Here are some points:
[-1.73 -0.25 6.32 -0.38 -0.40 0.30 3.54 -1.00]
[-0.16 0.48 0.13 0.67 -0.62 0.34 -0.03 1.54]
[1.69 -0.43 -4.92 0.71 -1.25 0.66 -2.80 -0.09]
[-0.28 0.88 3.99 1.06 -0.69 -0.92 3.22 0.05]
[-1.70 -0.46 3.07 -0.76 -0.85 -0.26 1.26 0.35]
[-0.95 0.29 -1.31 0.54 1.84 0.79 0.33 1.62]
[0.81 0.16 -4.32 1.32 1.07 1.20 -0.91 0.54]
[-1.70 0.90 4.15 0.42 -1.30 1.08 2.30 1.07]
[1.32 0.35 0.73 0.20 0.06 -0.18 0.62 0.48]
[0.12 0.13 1.13 0.60 -0.99 0.89 0.84 -0.38]
[-1.64 0.83 3.94 0.49 -1.00 0.27 2.93 -1.01]
[-1.52 -0.42 -1.49 -0.71 0.72 -0.05 -0.58 -0.47]
[-1.30 0.47 4.46 -0.15 0.62 -0.48 2.45 0.75]
[-1.45 0.81 4.63 0.58 -0.99 0.21 3.42 -0.37]
[0.44 -0.20 3.16 0.31 -1.14 0.51 1.01 -0.27]
[3.21 0.44 -5.26 1.35 0.01 0.43 -2.08 -0.60]
[-2.22 0.15 5.31 -1.62 -0.17 -1.77 2.02 -1.97]
[-1.63 0.23 2.88 -0.86 -0.10 -0.75 1.63 -0.44]
[2.32 -0.79 -5.56 0.40 2.27 1.23 -2.38 0.61]
[2.43 -1.22 -5.59 0.61 -0.28 0.85 -3.36 1.11]
[-1.11 0.01 6.65 -0.24 -0.38 0.24 3.55 -0.51]
[1.99 -0.10 -5.03 0.68 0.42 -0.06 -2.60 1.13]
10 more points follow, each with its number after it:
[-1.58 0.25 2.71 -0.64 -0.19 -0.26 1.65 -0.28] 0
[-0.44 0.50 4.90 -0.03 -1.27 -0.82 2.52 -0.47] 1
[-0.47 0.51 1.34 0.45 -0.70 1.06 0.75 1.30] 2
[-0.50 0.00 -2.48 -0.32 0.19 -1.16 -0.92 -1.12] 3
[-2.01 2.18 6.16 0.37 -1.95 -0.99 4.45 -1.43] 4
[-1.76 0.22 5.06 -0.14 -0.92 1.04 2.95 -0.40] 5
[-1.69 0.36 1.73 -0.25 -0.75 -0.86 1.25 -0.11] 6
[-1.61 1.11 4.66 0.26 -0.74 -0.81 2.67 1.43] 7
[-1.93 0.84 5.25 -0.16 -1.96 -0.14 2.31 0.18] 8
[1.18 0.11 0.50 0.33 1.06 0.00 1.11 -0.20] 9
Which of these numbered points is nearest to each point below, ignoring the direction in which the first points spread most? Its number follows each.
[1.02 -1.52 -0.95 0.37 -0.39 1.86 -0.85 -0.11] > 5
[-1.86 1.66 4.02 0.90 -0.60 0.28 3.70 -0.80] > 4
[-1.30 0.19 1.85 0.33 0.10 0.91 1.17 1.70] > 2
[0.92 -0.90 -0.96 0.19 -0.22 1.31 -0.97 0.34] > 5
[-2.71 0.08 2.00 -0.88 -0.12 -0.77 0.90 -0.38] > 6
[0.49 0.61 -0.84 0.51 0.04 0.03 0.36 -1.53] > 4
Here are 10 other points, each followed by its number:
[-1.04 0.96 2.75 0.40 -0.28 -0.48 1.83 1.49] 0
[0.90 -0.03 -1.68 0.31 0.23 -0.33 -0.79 -1.38] 1
[1.14 -0.34 -7.11 -0.48 2.30 -0.57 -3.01 -0.44] 2
[-1.86 0.87 5.03 -0.61 1.11 -2.05 2.89 -1.21] 3
[1.75 0.91 -2.34 0.64 -0.43 -0.26 -0.84 -0.65] 4
[1.84 0.64 -2.81 0.65 1.86 -0.16 -0.28 -0.12] 5
[0.77 -0.96 -2.89 -0.32 -0.23 0.96 -2.18 0.80] 6
[-1.50 -0.07 2.65 -1.13 0.41 -2.56 0.58 -1.53] 7
[1.39 -0.92 -4.36 -0.08 2.23 1.16 -1.65 0.87] 8
[-1.01 0.26 1.48 -0.98 -0.29 -1.79 0.54 -1.34] 9
Which of these numbered points is nearest to each point below, ignoring the direction in which the first points spread most? Its number follows each.
[1.30 -0.79 -4.17 -0.87 1.42 -1.34 -2.93 -1.00] > 7
[0.83 -0.33 -2.89 -0.11 1.65 0.14 -1.33 1.22] > 8
[0.42 -1.88 -1.39 -0.80 -0.27 0.21 -2.54 0.59] > 6
[1.10 -0.53 -2.22 -0.13 0.41 0.31 -0.90 -0.54] > 1
[3.37 -0.08 -4.64 0.53 1.56 -0.41 -2.16 0.04] > 5
[0.86 -0.82 0.70 -0.13 0.48 0.26 0.27 -0.81] > 1
